128 stands for zero in the data rows.
Here are some points:
[139, 159, 149, 112, 180, 144, 110, 138]
[185, 139, 212, 136, 121, 18, 147, 154]
[101, 134, 59, 108, 160, 255, 120, 116]
[217, 131, 163, 162, 59, 0, 255, 216]
[150, 132, 180, 119, 113, 76, 99, 122]
[45, 120, 73, 114, 168, 209, 0, 93]
[125, 86, 72, 113, 81, 168, 148, 153]
[172, 155, 238, 184, 145, 0, 47, 113]
[70, 111, 12, 92, 96, 251, 192, 142]
[121, 119, 161, 172, 106, 46, 35, 150]
[165, 147, 183, 157, 117, 58, 122, 147]
[90, 85, 50, 131, 116, 167, 151, 145]
[162, 177, 205, 169, 148, 49, 82, 95]
[109, 116, 45, 121, 106, 194, 154, 159]
[82, 157, 65, 95, 191, 229, 87, 97]
[95, 144, 109, 119, 170, 185, 22, 86]
[85, 149, 126, 129, 183, 177, 22, 62]
[82, 136, 90, 111, 148, 176, 124, 120]
[77, 119, 98, 83, 170, 239, 100, 80]
[143, 151, 216, 161, 143, 45, 73, 78]
[147, 160, 193, 174, 138, 51, 48, 80]
[160, 114, 123, 122, 75, 86, 247, 187]
[100, 162, 131, 88, 174, 186, 22, 70]
[80, 118, 82, 113, 169, 197, 116, 92]
[118, 85, 25, 87, 101, 223, 255, 174]
[123, 96, 42, 69, 98, 233, 224, 150]
[119, 120, 151, 134, 172, 164, 38, 80]
[142, 86, 40, 121, 64, 134, 255, 202]
Here are 26 more points, each followed by its number:
[69, 140, 66, 97, 202, 240, 60, 61] 0
[139, 117, 167, 156, 125, 83, 30, 119] 1
[150, 156, 213, 154, 156, 63, 52, 73] 2
[108, 120, 74, 126, 136, 156, 82, 115] 3
[159, 144, 168, 153, 106, 27, 150, 138] 4
[119, 150, 160, 132, 162, 118, 92, 100] 5
[157, 162, 224, 181, 152, 19, 13, 96] 6
[131, 132, 144, 192, 126, 87, 70, 135] 7
[140, 139, 123, 95, 139, 150, 165, 145] 8
[102, 134, 110, 73, 156, 214, 78, 115] 9
[147, 173, 159, 141, 149, 124, 96, 114] 10
[139, 124, 89, 89, 123, 183, 164, 123] 11
[125, 88, 59, 105, 88, 169, 227, 184] 12
[52, 133, 82, 99, 182, 247, 54, 97] 13
[96, 95, 37, 115, 128, 245, 181, 145] 14
[93, 129, 109, 114, 151, 187, 60, 99] 15
[148, 126, 120, 146, 110, 113, 173, 143] 16
[150, 111, 64, 116, 96, 160, 240, 170] 17
[172, 129, 138, 133, 84, 104, 243, 165] 18
[84, 133, 95, 107, 175, 209, 0, 54] 19
[86, 137, 69, 98, 140, 221, 99, 91] 20
[111, 88, 36, 77, 79, 242, 198, 147] 21
[75, 133, 96, 87, 139, 218, 70, 80] 22
[145, 113, 180, 153, 82, 62, 185, 163] 23
[168, 154, 241, 170, 157, 2, 62, 103] 24
[160, 106, 149, 156, 125, 100, 96, 152] 25
Which three of these numbered points are nearest to each point below, ignoring the 2 directions in which the first points spread most? Their numbers follow each, nearest first.
[86, 84, 52, 100, 98, 238, 218, 155] > 23 12 14
[100, 151, 117, 93, 180, 169, 20, 88] > 9 15 12
[170, 137, 175, 173, 107, 63, 149, 154] > 14 16 6
[135, 146, 163, 135, 124, 47, 130, 114] > 4 5 0
[139, 139, 186, 158, 152, 63, 61, 115] > 12 6 15
[114, 145, 144, 126, 164, 141, 0, 48] > 19 20 21
[150, 108, 116, 125, 67, 45, 228, 182] > 4 12 15
[107, 119, 88, 112, 135, 172, 167, 99] > 2 0 5
[81, 134, 98, 126, 151, 228, 54, 62] > 16 20 2
[165, 129, 182, 166, 68, 63, 201, 173] > 23 14 13
[191, 89, 150, 182, 43, 6, 255, 221] > 6 7 12
[122, 92, 61, 128, 50, 155, 188, 204] > 1 7 6
[119, 88, 125, 109, 117, 193, 116, 138] > 21 15 25
